128 stands for zero in the data rows.
What is the hidden score of each row? Scores go from 0 to 20, and 10 is about the middle. The score is a weighted sum of the row's numbers plus the product of two more (or one squared), each taken from its middle value.
[144 129 144 120 135 104 105 148 141 122 104 132 105 139 125 124 133 120
 127  92 141 113 111 107] -> 9
[117 148 105 158 115 138 150 126 111 122 153 163 170 145 115 127 107 172
  98 166  64 141 175 113] -> 11
[ 98 110 114 124 106 116 111 130  79 153 124 125 142 120 129 141 118 133
  87 168 152 141 169 133] -> 16
[168 100 145  99 155 101 125 113 149 121  98 110 111 123 138 123 135 124
 140 104 132 115 118 100] -> 12
[166 116  91 109 134 124 165  95 106 108 117 107 144 128 174 160  85 149
 144 121 121 115 110  94] -> 9
[105  99 151  90 127 114 113 114 134 157 111 113  91 130 126 101 153  90
 122 124 136 128 120 144] -> 9
[110 161 122 166 110 146 150 134  92 137 190 141 160 128 114 133 135 149
 136 152 133 138 136 144] -> 16
[130  86 178  84 140  92  84 154 180 142  75 138  72 135 106  98 171  87
  98 100 175 136 107 165] -> 9
[107  76 112  91  98  88 141  74  92 165 116 146 110 110 160 151 129 106
 121 126 125 133 159 124] -> 19
[ 72 138 139 247 136 201  85 195  88 172 220 130 167 194 101 107 149 152
 191 136 178 125 121 204] -> 12
[211 150  78 143 205 149 179 144 182  46 126  80 149  84 174 175  69 173
 180  78 102  86 106  94] -> 9
[155 131  84 125 111 123 171 114 137  64 127 107 140 102 176 163  93 175
 149 116 105  95 115  97] -> 12
[100 152 105 188 123 164 124 159 102 153 190 130 178 163 122 126 113 161
 133 135 132 131 138 161] -> 11
[105 136 108 136 116 130 137 113 101 112 133 138 161 130 128 130 119 145
 103 165  92 128 169 110] -> 11
[141 169 120 184 111 161 155 143 132 108 167 134 169 133 121 135  95 174
 134 130 109 149 146 122] -> 17
[110 172 132 148 110 157 149 115 150  89 162 170 167 139  79  87 125 158
  54 187  97 159 144 128] -> 9
[125 155 134 144 153 144 139 121 145 106 127 132 136 113 120 137 115 148
 137 124 143 119 130 114] -> 9
[151 116  86 115 131 127 151 109  95 112 120 105 124 110 173 154 100 142
 123 120 110 130 141  95] -> 10
[151 120  88 104 142 136 186 119 109  92 123 100 141 124 175 152  76 172
 129 126 102 124 124 102] -> 9
[193 136  96 116 168 130 170 118 139  80  99  95 129 125 159 154  96 144
 158 124 108 110 140  87] -> 7
[135 101 151 104 153 119 123 134 129 143 117 129 104 118 130 107 150 100
 142  86 125 138  93 143] -> 10
[131  98 155 103 133  86  93 137 147 119  48 131  85 129 115 107 143 121
  96 124 177 111 150 126] -> 11
[190 131  91 111 158 120 178 121 130  89 118  91 148 121 179 180  76 170
 140 115 103 106 133 119] -> 11
[163 117 122 107 132 115 138 106 141 116 106 113 111 114 146 117 120 121
 147  95 134 123 109 112] -> 11
[148 165  96 145 145 147 150 116 137 115 130 100 147 143 150 122  93 155
 159 119  98 111 117 114] -> 10
[113 128 178  87 135 122  89 138 147 164 101 118  80 131  97  97 176  84
 142 101 154 137  82 171] -> 17
[156 158 105 151 138 160 150 139 130 106 145 123 160 130 132 143 104 164
 128 151 102 125 123 112] -> 8
[ 90 102 188  91 118 113  93 132 144 198 123 145  68 149  84  76 198  58
 163  65 170 121  84 177] -> 11
[119 112 147  95 123 117 120 125 143 152 115 108 103 120 123 106 158  78
 152  79 154 149  94 133] -> 11
[ 75 127 139 179 119 160 108 162 115 185 154 132 138 164 108 123 164 116
 155 121 173 133 120 185] -> 10
[148 174  91 145 147 133 159 123 154  75 154 119 165 120 144 124  92 177
 118 145  87 123 144 102] -> 9
[142 113 198  84 156  63  55 174 180 136  58 122  56 116  85 100 181  84
  95  92 198 136 122 129] -> 9
[146 116 127 105 149 119 123 135 144 122 113  92 119 130 133 140 123 109
 151  81 109 128  93 142] -> 9
[114  97 156  95 127  97  86 147 150 153  89 135  82 120 114 109 174  73
 148 100 157 123 132 153] -> 14
[106 157 166 141 108 134  89 144 145 174 153 147 121 155  88  80 152 111
 117 160 123 135 115 137] -> 7
[140 129 157 137 152  96  88 153 153 118 102 131 127 140  91  87 143 129
  90 139 139 111 152 114] -> 10
[103 128 151 112 104 158 106 150 135 151 160 166 124 131  86  92 159  99
 145 137 114 145 118 158] -> 7
[114 109 126 107 116 115 126  95 109 129 113 140  97 102 142 138 132 111
 156 100 119 129 132 134] -> 11
[181 129 103 117 149 113 149 123 172 106 107  85 132 112 163 159  86 158
 142 105 124 126 123  94] -> 10
[129 101 199  95 149  79  76 148 156 161  91 153  66 138  92  85 190  88
 132  86 191 130  83 160] -> 19
[135 112 141 105 141 116 128 122 143 123 103 124 102 107 136 110 139 106
 154 102 165 114 121 135] -> 10
[136 181 105 169 129 153 164 139 151 109 171 151 179 125 118 117  98 182
 120 161  91 132 122 106] -> 10
[149 119 146 126 147  99 114 129 169 107  90 113  99 122 129 113 136 110
 127 103 149 138 105 103] -> 9
[102 119 120 152 134 145 122 142 101 133 146 126 137 130 129 164 121 140
 145 149 146 127 168 135] -> 12
[ 97  99 153 113 124 105 103 115 132 148 114 131  95 115 124 101 173  90
 160 106 126 142 111 133] -> 12
[203 125  77 154 160 133 171 127 136  84 133  94 161 112 161 160  72 166
 168 123 117 118 117 101] -> 9
[ 82 173 136 188 104 138 122 169 104 144 185 155 180 150  83  97 127 155
 100 182 125 155 146 130] -> 10
[121 116 122 109 133 134 124 125 110 128 114 140 131 120 151 138 129 122
 133 126 136 115 126 116] -> 12
[ 92 145 133 177 109 150 120 163  77 157 187 173 168 149 103 100 138 141
 132 168 141 163 156 158] -> 11
[ 88 148 117 182 106 158 131 154  87 165 180 145 156 150 112 131 127 141
 124 151 116 132 160 151] -> 15
[125 107 194  98 160  75  58 169 156 126  77 133  71 137  90  88 176  92
 112 106 186 122  94 146] -> 10
[141 101 134 105 142 115 116 100 143 117  86 108 114 127 142 125 136 120
 136 119 150 110 130 129] -> 10
[127 105 143 102 127 105 103 118 150 130  94 135  86 115 123 103 158  93
 132 110 163 121 116 153] -> 9
[125 129 177  79 148  86  87 135 179 127  87 146  82 133  96  98 157 104
  81 116 148 126 125 116] -> 10
[ 91 205 128 183  83 128 151 139 142 108 194 180 185 146  59  90 121 171
  70 221  79 152 163 131] -> 10
[123 116 182  99 154 119  71 139 162 148  85 119  91 164  86  91 188  92
  92 106 178 122 114 147] -> 9
[104 118 175  90 131 108  91 129 161 163 111 158  82 143  94  92 174  81
 133  95 147 118 115 141] -> 12
[151  94 195 102 148  86  54 152 174 137  67 112  74 138  97  94 173  72
 117  84 169 112 119 130] -> 7
[154  96  93 121 110 119 136  76 110 121 103 100 148  98 175 141  98 140
 131 120 118 114 144 102] -> 9
[106 138 165 149 123 104  87 174 173 112  98 144 143 141  90  86 155 132
  84 135 154 135 128 122] -> 10
[110 105 158  97 152  91  96 136 145 147 101 112  94 125 127  96 155  76
 124  93 159 130 114 129] -> 15
[123 118 132 133 139 105 107 132 108 117 127 142 133 144 117 112 142 126
  85 139 139 145 123 127] -> 9
[146 150 103 165 124 139 150 145 141 106 150 130 167 122 131 121 103 178
 123 159  94 133 144 103] -> 9
[125 107 103 145 157 112 150 119 136 111 125  98 124 110 162 139 116 140
 138 121 125 111 119 106] -> 9
[236 162  75 140 189 141 184 125 164  26 120  84 143  95 178 157  64 169
 171  75 101  97  96  76] -> 8
[ 96 198 113 157  66 137 161 109 126 109 189 186 195 145  60 102  92 181
  26 241  55 144 170 102] -> 7
[ 83 147 131 174 111 144 119 144  92 150 165 142 153 158 106 119 131 161
 120 152 151 113 139 147] -> 11
[ 84 143 157 173 103 150  92 169 113 166 169 144 125 149 103  96 172 116
 161 147 180 126 113 183] -> 15
[ 89 176 130 185 103 163 154 148 130 133 203 163 176 143  72 109 125 178
  63 204 100 144 176 135] -> 7
[ 99 195 105 183 103 152 138 127 130 105 175 158 172 152  99 126 103 169
  97 176 109 148 166 120] -> 9
[158 105  80 106 138 110 186 123 110 104 113 104 144 108 182 166  79 150
 159 121 102  95 126  89] -> 17
[ 82  92 157  78 105 106 114  95 104 159 125 131  89 140 125 122 167  69
 151 113 125 131  96 156] -> 9
[123 100 188  91 170  76  66 159 175 144  73 113  66 131  85  81 183  74
 129  89 192 135 125 124] -> 9
[109  92 152  80 121 104  98 121 122 147  97 134 104 125 124 117 155  96
 124 121 162 157 137 137] -> 10
[115 175 107 211 129 144 136 184  93 145 185 143 174 157 122 109 119 158
 150 136 148 152 123 164] -> 14
[106 155 162 133 136 114  92 141 139 134 140 143 129 126  75  86 158 108
 115 154 143 140 122 167] -> 11
[124 107 178  87 142 120  80 144 159 174 105 118  78 120 105  85 180  81
 138  86 159 145 113 151] -> 10
[115 110 167  95 125 129  82 125 154 154 122 134  83 113 105  86 176  74
 148  92 142 119  90 157] -> 7
[149 162 112 181 117 160 149 138 130  98 165 162 174 160 116 132 103 173
  92 177 105 117 138 129] -> 7
[195 131  85 128 141 135 181  96 131  90 104 101 130 112 178 163  83 145
 169 111 103 114 119 101] -> 10
[207 147  78 132 169 125 192 115 171  80 105  98 148 104 173 175  70 165
 189 107  81  88 123  87] -> 10
[ 85 179 112 218 110 176 120 172  87 172 198 150 175 190 103 114 128 160
 144 137 126 146 132 153] -> 11
[145 110 173 102 145 106  98 151 170 148  82 120  80 130 112  94 169  91
 120  95 172 146 117 147] -> 11
[114 131 148 123 138 133 113 138 164 147 138 121 117 128 107 115 155  99
 141 122 131 123 106 170] -> 8
[109 118 122 104 103 126 136 108 108 137 125 136 142 130 144 153 123 137
 105 139 100 131 151 108] -> 9
[114 156 122 109  70 144 158  87 115 116 148 167 152 126 125 147 107 152
  72 165  86 153 155 109] -> 9
[126  88  90  99  95 126 147  79  99 122 109 113 120 101 177 182 103 123
 123 163 110 113 156 112] -> 12
[110 122  99 125 108 170 137  99  67 145 145 134 153 126 139 137 118 152
 103 153 120 138 192 128] -> 11
[130 123 116 134 130 132 147 118 125 106 122 130 139 128 137 118 121 135
 114 124 110 121 123 128] -> 9
[ 90 164 149 148 111 148 103 157 114 163 164 152 143 152  79  97 148 129
 115 159 131 152 136 153] -> 9
[ 97 138 157 127 128 147  97 155 115 164 137 140 107 141 102  98 158 107
 118 111 161 141 136 144] -> 10
[116 152 162 100  97 120 102 123 173 104 137 174 124 141  57  93 161 122
  78 160  94 137 147 108] -> 6
[155 124 110 119 133 170 147 122 133 134 152 108 113 132 148 121 130 118
 208  78 103 113  59 171] -> 17
[ 90 145 122 199 115 164 125 164  70 178 186 129 168 173 129 143 128 145
 163 136 158 133 156 171] -> 12
[168 144 106 140 123 132 156 124 148  68 133 115 148 124 147 156  87 145
 112 131  95 119 124 121] -> 7
[ 84 104 113 124  91 129 146  97  70 148 136 143 147 122 157 160 115 151
 109 156 113 148 164 117] -> 10
[123 170 101 152 137 167 145 131 116 131 154 131 160 123 138 146 112 142
 133 131 118 123 138 125] -> 12
[132 143 162 145 149  85  94 172 185 106  90 148 106 140  85  99 143 138
  93 135 166 132 137 141] -> 10
[123 102 149 102 130 101 106 121 136 131  88 127  90 113 130 133 148 104
 113 127 157 135 108 141] -> 9
[150 136 112 124 137 114 142 128 123 107 113  99 132 113 154 133 108 125
 135 107 125 104 151  94] -> 15
[111 108 180  76 124  95  81 141 171 170 106 151  60 135 107  94 182  87
 137  72 185 125  75 155] -> 12
[160 112  89 129 150 130 166 105 121 120 118 112 154  94 171 177  88 140
 149 129 113 116 137 104] -> 12
[113 108 100 108 103 118 150  91  99 129 123 122 141 111 180 173  96 147
 118 151 115 122 151 112] -> 11
[ 90 144 140 163 137 143  99 167 127 178 175 145 135 151 101  99 154 127
 144 154 145 144 137 163] -> 10
[107 138 135 164 129 141  98 164 116 149 163 130 143 150 107 112 135 128
 159 129 160 138 133 164] -> 10
[ 90 117 158 134 125 136  80 159 148 143 157 151 123 142  94 119 162 123
 126 127 116 145 131 147] -> 7
[133 156 111 156 139 164 142 138 105 104 151 133 150 152 148 137 114 153
 132 130 120  96 103 123] -> 8
[194 165 109 127 202 127 144 137 187  67 104  66 134 120 157 136  90 149
 174  79 124 101  98 103] -> 11
[120 133 120 125 155 141 145 122 131 112 128 131 145 117 142 145 116 141
 129 125 128 123 130 117] -> 10
[134 108 129 115 124 126 118 140 134 165 108 110 107 112 133 114 125 132
 138 116 145 131 118 135] -> 9
[169 146  90 126 131 133 167 114 139  85 133 111 148 118 173 154  75 172
 154 121 105 110 124  99] -> 10
[ 92 109 170  71 131 128 105 108 114 175 113 137  65 150 110  79 179  54
 165  96 131 148  91 166] -> 10
[145 121 106 149 133 117 151  97 112 108 142 119 137 119 167 160  98 158
 132 127 113 109 126 125] -> 10
[129 101 109 110 103 156 132 120 114 109 128 122 128 112 149 161 104 130
 140 146 112 108 146 120] -> 10
[107 143 166 119 129 108  96 171 144 125 116 149 119 143  89  71 159 109
 113 126 147 131 128 140] -> 11
[151 104 113 110 122 134 121 118 136 112  98 123 118 120 155 140 109 110
 155 129 108 122 133 122] -> 10
[126 121 141 149 129 154 112 127 151 133 135 133 135 126  96 112 145 129
 123 133 126 121 115 144] -> 8
[102 168 127 189 115 151 140 150 128 130 203 184 189 142  83 119 117 191
  97 204 105 142 165 122] -> 9
[152 130 159 101 179  76  93 162 187 114  75 118  90 141 112 117 143 115
  92  93 139 111 111 122] -> 14
[ 92 176 138 168  89 138 130 134 137 127 181 166 166 149  72  88 128 158
  53 178 110 132 166 124] -> 8
[157 126 137 107 135 135 122 119 136 148 132 110 120 134 135 136 131 128
 168 139 124 117 120 150] -> 16
[ 88  96 113 126 121 126 129  97  91 143 128 112 140 124 144 145 127 126
 130 100 142 112 153 124] -> 15
[102 122 169 116 111 141  78 144 141 176 137 146  78 140 102  98 183  71
 141 106 131 139 113 155] -> 6
[231 182  91 148 202 143 182 137 183  45 145  88 170 134 153 150  62 170
 181 100  95 102  82 103] -> 13
[ 87 142 174 123 103 148  94 151 154 147 151 162 114 137  82  93 158  88
 131 140 116 143 114 167] -> 7
[ 82 102 184  90  90 164 106 128 127 209 149 146  77 127 108  99 183  57
 197  89 133 133  93 211] -> 11
[181 123 106 120 161 115 142 115 143  97 102  74 115 100 155 155 109 123
 150 115 123 142 124 117] -> 10
[131 112 150 100 126 125  87 120 133 144 114 124  82 124 116 132 155  84
 146 110 136 132  98 151] -> 7
[137 111 111 119 145 112 143  94 108 130 118 110 121 107 154 145 111 125
 125 100 109 115 124 120] -> 13
[122  99 175 108 157 102  78 147 170 126  71 124  97 145  88  87 161 102
 106 105 176 129 136 137] -> 9
[108 145 111 162 104 132 122 121  96 136 168 127 155 142 121 133 122 155
 119 167 149 142 165 136] -> 11
[131 136 142 122 139 142 119 126 140 135 140 147 103 130 107 110 143 108
 151 108 128 124 106 145] -> 8
[104  70 103  90  66  86 151  67  61 149 116 138 132 106 185 185 112 106
 117 161 115 133 164 112] -> 14
[130 171  98 166 119 153 164 127 164  80 148 146 189 120 109 124  94 179
  74 183  58 134 143 110] -> 6
[195 163 108 144 180 123 163 154 183  47 129  92 141 129 130 138  82 156
 154 118 123 110  98 118] -> 9
[159 130 137 120 148 142 148 134 169 115 115 122 121 131 131 141 124 138
 151  99 147 103 107 132] -> 11
[122  98 177 101 126 131  84 137 147 178 103 127  77 130 100  97 185  64
 137  75 143 127  85 143] -> 6
[ 94 106 151 119 112 106 114 112 107 140 103 127 114 138 126 134 140 119
 100 127 162 135 156 126] -> 10
[153 135  90 118 116 130 160  98 112 122 105  96 139 112 185 179  93 138
 144 124  95 112 165  93] -> 11
[ 73 177 142 189 108 175 122 148  98 145 184 175 159 160  77  96 134 138
 117 163 148 137 156 156] -> 11
[137 184 134 132  87 153 157 117 155  67 156 175 163 117  76 127 107 171
  20 190  60 122 154  91] -> 3
[113 124 116 169 113 138 123 128  71 166 140 132 137 153 142 146 127 133
 147 157 142 104 152 161] -> 12
[ 99  84 179  70 112 133  98 107 127 218 143 145  56 139 115  97 204  50
 176  88 135 129  69 194] -> 11
[103 122 153 124 135 114  79 134 128 153 120 134  85 150 109 110 164  97
 120 107 128 150 121 139] -> 8
[101 104 161  97 138 117 109 140 131 148  95 143  95 122  99 117 153 101
 102 106 154 140 109 130] -> 9
[143  92 118 139 141 130 131 116 121 137 117 114 133 112 149 134 123 135
 154 137 131 138 124 127] -> 11
[188 139 116 116 167 140 154 157 172  96 130  94 123 116 139 136 101 134
 172  81 118  94  84  97] -> 6
[110 120 174  97 128 123  92 112 175 146 119 132  81 126  88  73 178  80
 120 141 132 124 102 152] -> 6
[130 153 122 142 138 131 151 123 122 133 142 132 132 120 120 120 127 136
 152 144 129 139 111 148] -> 15
[ 83 115 151 139 126 143  97 147 107 168 162 164 106 157 112  82 173 101
 156 119 145 123 114 178] -> 12
[100 196 125 212  91 167 140 159 112 112 199 179 193 155  62 107 106 187
  83 224 102 169 167 135] -> 11
[163 110 106 117 149 115 156 106 133 106  87 132 118 108 149 158 105 127
 119 118 134 106 134 129] -> 16
[103 156 151 145 104 139 121 136 148 144 150 143 144 151  90  93 140 134
  96 136 124 148 145 115] -> 9
[147 123 164  97 149  97 109 155 163 155  97 111  81 136 104 106 155 102
 171  91 163 131  95 154] -> 17
[ 92 143 150 161 124 138 112 183 110 152 172 144 154 160 102 110 161 138
 141 137 176 147 141 159] -> 16
[ 87 184 135 167  91 157 112 153 120 142 170 155 157 172  94 100 131 155
 111 200  81 126 133 135] -> 7
[189 138  94 128 153 128 167 118 132  70 120 102 163 130 172 166  85 162
 137 135  97  97 114 102] -> 9
[101 112 174 109 139 111  87 131 149 170 119 132  65 162  96  71 189  75
 151 104 169 137 111 168] -> 10
[121 127 174 123 151  78  99 143 179 124  98 141  95 130  96 101 153 124
  96 110 165 121 108 124] -> 10
[191 145 114 131 155 130 146 147 151  77 124 113 143 108 156 146  93 137
 177 106 110 111  97 118] -> 10
[120 109 183  91 161  90  81 152 166 103  68 129  93 116  98 122 165  99
  92  85 180 136 115 131] -> 10
[138 122  81  95 108  96 178  76  68 122 106 123 134  93 186 181 106 125
 112 137 122 111 160 110] -> 19
[ 96 124 183  86 135 101  65 150 154 175 105 142  73 142  90  96 191  70
 124  92 156 120  98 164] -> 11
[ 87 118 184  84 115 123  78 139 125 189 145 138  71 122  98  81 189  59
 185  92 140 130  93 184] -> 11
[194 147  94 139 167 171 177 165 161  69 133  75 145 131 155 131  86 159
 147  93 130 118 108 119] -> 7
[127  99 147 103 131  90  98 151 136 140  91 143  95 118 119 104 143 120
 115 133 144 132 139 117] -> 11
[157 139  93 126 141 121 152 125 103  91 130 115 135 110 187 178  94 153
 148 132 115 120 133 109] -> 10
[ 97 192 137 140 102 137 129 118 145 114 168 167 163 132  78 105 125 169
  65 200  61 164 156 116] -> 11
[164 118 109 110 141 123 155 125 127 107 104 102 126  91 164 159 100 135
 143 126 105 126 123 113] -> 8
[192 168 103 142 175 157 162 121 164  49 129  99 149 104 144 140  82 171
 172 121 107 104 111 102] -> 13
